In the rows, zero is written as 128.
One turn moves every row onto another: examples first, then more rows asked
feped: [129 109 110 141 162 112 116 125 150 101 114 120 159 114]
retif: [158 174  87 132 117 135 133 123 117 143 133 141 123 146]
Kuzer: [121 105 106 143 166 110  91 121 129 109 132 123 144 113]
dirak: [148 151  98 145  95 137 121 103 115 134 160 117 138 128]
loreb: [149 170  88 137 113 128 134 116 119 149 137 146 123 144]
kar: [114 111 132 123 135 140 157 170 141 126 124 140  88 147]
tiko: [118 109 137 124 133 145 165 171 153 117 122 132 100 142]
Zove: [126 107 108 143 163 113 103 121 140 102 124 119 155 113]
Mulo: [118 103 143 128 123 149 165 163 156 108 130 122 109 134]
kinap: [105  95 139 132 125 146 133 159 127 116 154 119  89 137]
Sonob: [121 111 139 114 156  95 148 104  98 153 136 125 144 118]
Nerid: [122 110 140 116 153  97 148 101 100 146 140 119 148 119]
devi: [122 110 145 116 150 100 152 101 106 143 136 117 155 118]
samud: [144 165  90 138 108 128 120 111 111 151 148 139 120 143]
num: [128 123 102 135 176 109 119 133 148 113  99 138 150 125]
nopan: [103 100 144 113 134 140 124 158 123 132 130 109  85 136]
Fef: [127 115 142 112 153  98 163 105 113 144 125 124 155 117]
gim: [111 109 141 105 141 138 143 166 136 133 111 121  90 139]
fop: [108  92 143 132 121 148 139 157 135 109 151 109  99 130]
kivu: [112 112 144 107 136 142 148 166 143 124 108 118  97 136]
dopa: [126 110 145 115 152 100 160 104 110 141 132 117 158 113]
Zosag: [147 159  91 137 108 134 112 111 102 141 157 126 124 136]
gumaf: [161 173  89 131 112 137 145 121 128 138 124 138 137 144]
Bave: [156 153  99 141  96 143 126 107 124 123 154 110 145 127]
Kav: [150 165  88 134 115 133 120 117 105 145 147 138 122 146]
Guv: [126 118 140 110 157  97 164 107 111 151 123 128 151 122]
tupi: [162 159 100 137  98 143 140 113 129 123 139 114 153 128]
bude: [116 105 149 111 129 145 149 162 147 118 110 106 105 133]
rebep: [157 167  96 139 103 137 149 113 138 136 129 136 142 135]
zike: [122 117 137 110 162  95 159 107 105 152 125 133 147 124]
tili: [107  94 151 115 126 146 132 156 135 117 128  98 104 127]
bug: [163 165  96 133 104 142 148 118 134 126 129 126 146 135]
sanod: [103 102 136 130 134 141 133 162 124 125 149 129  82 143]
zoged: [156 160 100 144  95 138 143 109 136 130 137 122 150 130]
lelik: [104  95 149 115 129 142 125 156 129 124 136 102  96 129]
vuna: [122 120 100 137 179 107  98 130 130 122 118 141 134 126]
fitu: [144 155  92 144 102 131 117 106 112 142 159 128 126 135]
turod: [112  97 151 112 125 144 143 161 144 112 121 100 108 125]
Vutef: [121 115 137 112 159  95 153 107  99 154 132 131 143 121]
buke: [106 107 132 123 138 141 145 167 132 129 137 140  81 150]
lipus: [158 172  94 137 109 133 144 113 132 144 128 142 133 141]
Zus: [115  97 146 129 119 150 153 160 148 107 141 111 107 131]
lakuz: [153 152 101 144  92 140 133 104 128 127 149 117 146 123]
pufe: [150 155  95 142 101 137 116 110 108 131 158 113 134 131]
Ragaz: [128 123  99 137 180 104 108 134 137 120 107 144 139 129]
Timo: [103 105 142 109 138 137 129 167 128 134 119 118  82 138]
resom: [120 109 103 143 174 108  90 126 124 116 128 132 136 121]
Nosas: [133 117 109 138 169 112 120 130 153 106 106 129 155 119]

gumaf goes to bug
fop goes to kinap
Nerid goes to Sonob
Now find these:
Nosas goes to feped
nopan goes to Timo
fitu goes to samud

One turn moves every row onto another: examples first, then more rows asked
Div: [141 208 100 137 131 144 129 129  92 123 148 123]
nalid: [113 181  84 124 117 131 106 115 133 147 147 156]
gop: [117 191  78 133 129 144 113  97 124 143 147 141]
Rodu: [114 125  92  94 174 130 133 152 100 133 164 147]
sib: [108 125  97  99 177 137 131 143  96 136 175 119]
Bitim: [165 133 119 137 139 142 106 101  90 146 136 165]
zofal: [115 121  84  97 180 142 123 148 114 138 172 145]
givov: [132 116  72 158 133 153 120 113  84 160 135 142]
duna: [133 135 102 137 160 172  77 133  88 163 173 154]
sur: [126 145 117 131 146 144  98 140  51 152 155 162]
bozin: [162 119 132 137 147 128 120 141  93 157 139 155]
Lamu: [174 145 121 143 141 141 104 119 110 155 155 174]
mokod: [138 146  94 151 121 135  85 113  87 107 137 109]
datep: [144 182  85 137 147 178 107  97 115 130 151 111]
noto: [118 195  82 132 127 138 120 101 117 141 144 142]
Nofo: [166 104 122 137 157 147 106 126 109 162 143 148]
seget: [145 141  81 168 129 138 127 148  99 174 157 159]
zarem: [133 128 114 126 130 162 132 141 134 103 181 111]
levil: [109 169  82 119 118 137 103 100 124 144 136 149]
Demev: [153 168  93 165 124 136  81 146 117 123 169 120]
Rese: [126 130 121 121 121 148 144 141 112  93 166 113]
Rut: [156 126  75 146 182 160  95 142 102 109 160 115]
Sapav: [139 184 114 132 145 172 131 139 122  95 149 147]
sog: [135 165 110 127 148 184 124 117 120  90 139 138]
rubem: [148 147 101 127 162 151 132 159 112 139 196 100]
tuk: [111 131  98 102 179 138 131 151 106 141 183 124]
Lev: [152 149  89 144 166 126 120 168  75 100 150 129]
Ruzot: [132 127 101 111 154 148 140 130  76 122 161  88]

levil goes to zofal
givov goes to duna
Now find these:
datep goes to rubem
Lamu goes to bozin
gop goes to tuk
mokod goes to Rut
sog goes to zarem

